One turn or mirror swaps these rows in pairs. Which row does each one swap with?
The rows were stretched afterwards, more along some directions than others.
q599: [-15 -10 -10 -19 -28  26  -4   8 -16 -10  15 -22 -18  -3 -12   8   0]
q605: [ 22  -4  16  21   6 -12   0   0  -4   6 -11   5  14  -4   1 -19   6]
q202: [ 11  -1  10 -43   1  16 -14  15  -1  11  14  18   3   3   8   7   7]
q488: [ -3 -12   9 -17 -13 -15  12  12 -25   5   1 -17 -15   4  -2  10  -8]
q908: [ 16  12   0 -33 -16  -2  -2   0  -4  -7  -3  -7  -9  10   3   9  10]
q460: [ 33   0  21  -1  11  -9  12 -31  15   9 -17  -2   9  12  13  -4   2]
q323: [  2   2   6 -36 -12  -5 -10  -4  -6 -11   0 -10  -1  10   0   9  11]
q526: [ -5  -2 -13 -18 -21  30  -1  10  -9 -12   7 -16 -17  -7  -9   0  -3]
q24: [-15 -10 -16  13   0   3   2  21   9   4   2  19  -6  -1   1  -5 -13]
q390: [  6  -1  -2 -13  -6  15  15   4 -25  13  -2  -6  -5 -10  -4 -13   5]
q422: [ 21  -8  24 -22  -8 -15   4  -1 -15   1 -14 -20 -26  -3   2   3  -7]
q38: [-16   1 -30  23   5   1  -5   0   8  17  -5   6   8   0  -5  -6  -9]
q878: [  7  -1  -1 -13  -5  13  16   8 -27  13   1  -7  -8 -12  -5 -11   4]
q750: [ 30  -3  29  -6  10 -11   5 -10   2  -4 -16   0   3  -6   7 -17  11]
q39: [ 14   2   1 -33   5  22 -13   8   9  10   6  20   2  -2  14   8   3]
q151: [-16  -7  -6  15   7   1   9  -2  -4  10  -8 -19   1 -13   2   5  -6]
q877: [ 31  -5  20  12   8   2  11 -34   7   9 -19  -3  14   6  12 -10   1]
q13: [ -5 -13  -1  -1 -10   8 -21  11   2  -8  10   9  -5 -11   3  -2 -18]
q579: [-18   2 -33  25   1   1  -7   3   7  15  -2   4   6   2  -8  -3 -11]
q432: [ -5 -10  -5 -20 -16  11 -24   3  -3  -7   9   9 -14  -6   3   4 -10]
q420: [ 21  -9  16 -13 -19 -12   3 -26 -13 -23  -8 -34 -14  -6   0 -10  -3]
q353: [ 12  11 -11 -31 -12  -2   7   5 -12  -3   0  -5  -9   7   0   3   8]
q239: [ 10  -1  -3   0  -8  25  -8   6   1 -10  -2  -7 -11 -15  -3 -12  -4]
q113: [ 18  10  -3 -33 -11  12  15   4 -15   3  -1  -5 -11   2  -1  -1   9]
q497: [ 13 -12  14  -4   1 -16  10 -29  -6   2 -14 -11  -9 -10  15   2  -8]
q401: [-11  -7  -3   0   6   5   7   5   4   9  -3 -13 -13 -17   7  12  -2]
q77: [ -8  -4 -13  38  11  -7  -6   6   4  20  -6  13  21   2  -6 -13  -4]
q470: [ -8  -3  12 -32  -7  -7 -19   9  -6  -4   0 -17 -18 -13  10  12   0]
q983: [-29  -9 -24 -25 -26   1  12  -2 -16  -5   8 -18 -13  10  -2  18  -6]
q641: [ -7  -3  -2   1  -3   0   7 -13 -13   2  -8 -31   0 -10   3   9  -3]
q676: [ -9  -4 -17 -11 -17  -5 -13  22   6  -4   5   4 -21  13  -6  12 -18]
q164: [  7  -3   3  31   6 -12  -1   6  -5  13 -11   8  14   1  -4 -19   3]
q418: [ -6 -10  -8 -19 -20  -7 -25  13  -5  -6   6  -7 -18   7 -11  10 -15]
q351: [-18 -14  -7   9   4   3   4  20   2  11  -1  15  -7 -11   6  -6  -8]
q728: [  8  -4  12 -21 -11 -13  16 -27  -9  -8 -10 -28 -15  -3  16  16 -12]
q81: [-27  -9 -16 -23 -19  -4  18   5 -23   1   9 -15  -9   9  -1  20  -5]

q151 is swapped with q526
q470 is swapped with q420
q401 is swapped with q599
q641 is swapped with q239

